Each row is where one point has got to under a steady rotation. How many ticks took it there?
The counts run from 0 to 494.
[118 102 176 107 160 105 150  74 140 119 155 156 101 168  99 134 139 100
 174 132 138  76 110 114 129 123  92 107 127 175 129 139 114 152 132 147] => 300
[146 109 152 142  71 133 165 106 139 135 137 117 133  89 120 158 135 126
 194 155 126 145 109  98 139 108 144  84 131 147 122  75 134 159 149 117] => 368
[124 120 172 167 114 136 153 117 153  99 146 113 116  94 126 119 102  90
 168 169 150 122 106  90 138 151 151  77 121 128 130 138 132 194 119 111] => 99
[135 115 134  92 123 184 160 119 159 131 107 122  93 137 136 165 139  86
 204 103 178 101 132 125 140 124 107 117 156 146 134 170 122 123 148 103] => 52
[ 99 112 168 103 130 145 169  77 153 125 147 129 121 148 124 184 147  90
 190 141 120 110 139 124 165  89 114 139 152 170 122 127 133 106 121 163] => 288
[133 113 168 101 181 158 222 103 152 109 160 113 118 125 140 172  94 113
 159 134 136 134 143 114 168 161 121 116 139 140 142 143  98 164 118 101] => 437
[122 129 158 123 137 191 159  89 138 112 128 149  95 105 160 159 125 106
 181 141 130 134 131 100 150 156 135  88 165  96 165 119 120 174 132 108] => 265
[169  85 170  91 148 137 128  82 153 137 132 110 135 143 107 153 130 125
 187 111 122 131 118 126 177 122 138 121 123 209 133 108 108 156 159 131] => 31
[135  87 200  95 136 129 110 115 143 128 116 154 121 143 130 147  87 101
 165 164 154 117 117 128 137 138 141  80 144 150 135 123 122 182 122 170] => 18
[108 112 161 103  99 163 144  97 153 103 113 147  95 119 142 159 130 128
 154  97 179 101 111  98 133 130 113 101  84 161 113 134 114 153 198 114] => 349
[120 102 167 152 143 148 157  84 162  93 160 148 105 143 142 135 113 113
 173 123 151  94  90 108 159 177 113 124 105 165  91 110 127 164 124 129] => 432
[134  98 128 144 148 119 146 104 138 121 102 144 113 153 139 150 170  68
 203 157 149 100  92 123 141  98 146 116 139 176 139 150 148 152 122 136] => 45
[106 133 182 100 113 132 130 115 134  93 180 123  81 128 112 121 127  71
 154 140 160 124 110 140 145 129 147 107  97 167 102 152 101 162 180 124] => 229
[132  95 176  94 102 185 147 100 154 147 150 172 112 141 167 170 104 121
 204 121 122 119 126 125 142 148 125 121 130 123 123 114 115 159 161 132] => 145
[159 132 183  92 166 139 160 103 167 115 126 109  93 144  97 172 144  94
 146 121 154 133 127 128 131 121  79  95 153 161 135 102 134 134 150 115] => 295
[156 105 129 131 136 147 147  87 155  76 129 135 102 158 125 137 170  99
 170  99 148 128 138 114 193 116 126  97 127 172 121  91 133 167 143  86] => 42
[129 101 178 131 107 149 136 110 147 123 172 120 112  98 136 132 119 104
 186 134 148 129 142 117 166 125 160  94 166 130 150 169  91 180 130 144] => 101
[ 77 125 138 118 105 150 173 103 119 118 131 100 101 125 115 156 133  75
 195 191  98 144 114 128 133 117 136 114 139 151 114 117 137 114 118 122] => 116
[154  75 128  99 126 164 175  97 155 149 145 123 127 131 127 133  96 121
 189 112 110 130 134  94 151 157 139 112 105 166 128  90 114 167 155  80] => 317
[126  74 143 118 140 149 194  95 134 127 149 141 101 109 114 150  89 117
 187 142 105 126 114 126 122 159 146  74 120 135 114  84 155 151 138 107] => 22
[104 101 160 103 115 127 181 130 134 119 110 103 116 115 109 158  96 117
 162 154 184 115 125  97 150 150 113  84 126 142  95 139  80 164 131 132] => 354
[113 120 154 110  75 165 155 119 141  86 146 153  86 103 151 141 110  97
 174 149 167 114 132 125 146 142 156  94 111 108 107 136 122 137 176 119] => 227
[141 135 172 120  86 173 159 106 176  94 141 122  89 110 138 145 117 115
 167 113 162 128 136 109 168 147  98 102 146 118 149 145 117 158 151  94] => 387
[138 122 146 126 150 151 163  79 178  80  92 134 100 133 106 152 129  81
 157 119 140  99 115 112 142 123 120  94 108 157 120 120 182 132 164  97] => 175
[143 135 135  79 122 149 175 139 112 111  91 111 106 159 138 184 146 115
 182 155 157 168 117 129 156 120 113 131 116 147 118 121  90 172 139  90] => 200
[108  98 177  99 106 127 175 104 133  90 128 106 112  85 129 157 126 131
 143 157 164 143 144 106 171 130 151  96 131 153 151 136  96 164 145 122] => 233
[139 100 168 121 127 160 137 127 178 156 121 131 129 154 122 148 132  64
 189 112 143 115 116 118 113 100 142  82 152 135 161 155 139 163 125  94] => 50
[149 101 140 140 150 134 139  78 154 102 147 140 107 151 119 129 177  80
 172 104 134 117 102 121 156 102 138 100 104 182 123 106 139 144 149  88] => 43
[ 83 101 122 151 129 125 183 119 134 108 108 140  95 124 131 154 151  77
 183 153 171 101 108 113 121 110 131  74 127 138 116 151 149 155 109 119] => 341
[138 129 168  93 151 166 142 111 154 136 174 118 101 155 124 152 106  82
 178 147 130 126  90 144 121 157 106 145 117 156 103 117 119 154 153 119] => 147
[134 105 160 111 174 145 134 104 141 151 106 100 136 118  87 144 110  88
 175 152 130 138  91 109 140 123 163  88 120 173 115 126 116 178 142 127] => 192
[135 101 165 127 136 126 145  88 152  99  97 165  84 129 131 172 142 115
 159 151 143 110 109 113 128 124 118  80 143 146 155  63 172 135 143 122] => 297
[127  98 140 107 148 146 202 101 117 128 139 126 119 115 156 180 135 108
 201 180 111 126 116 122 161 129 166 135 146 148 146  91 134 123 122 127] => 155
[ 97 126 174 129 113 136 158  63 151  94 108 123  87 115 128 180 166 135
 148 125 140 123 127  91 170 112  98 122 134 178 144  88 127 129 154 125] => 124
[143 103 165 129 121 132 162 120 191 152 131 136 145 148 127 137 132  79
 175 112 137 125 122  87 130 105 132  76 116 154 140 146 139 172 107  83] => 49
[127 134 177 126 135 179 113  97 141 142 126 165  86 139 127 163 135  85
 179 131 133 141 139 137 130 109 105  66 176 117 135  95 134 161 150 136] => 133
[140 148 173  98 103 138  98 120 118 118  99 104 101 128 102 149 133  93
 193 178 146 157 127 124 145 113 127  94 167 143 127 103 107 153 146 145] => 243
[136 105 191 104 144 148 139 113 132 104 147 131 119 141 155 151 120 116
 153 140 148 148 135 114 180 164 147 103 136 169 118  82  91 169 124 122] => 151
[152 127 163  85 179 137 178 104 130 109 118 114 106 143 108 153 101 101
 159 172 122 162  90 137 127 139 126 120 102 152 123 110 120 184 133  81] => 27
[ 88 124 191 113  83 178 115  96 156 108 144 137  86 117 133 131 119  92
 167 155  99 160 114 139 120 121 160 115 103 144 119 108 149 162 155 113] => 401
[129 115 184  88 138 138 138 124 153 135 136  80 120 124  88 155 126  90
 149 122 164 158 116 134 142 111 136  96 127 186 107 119  87 163 165 128] => 70
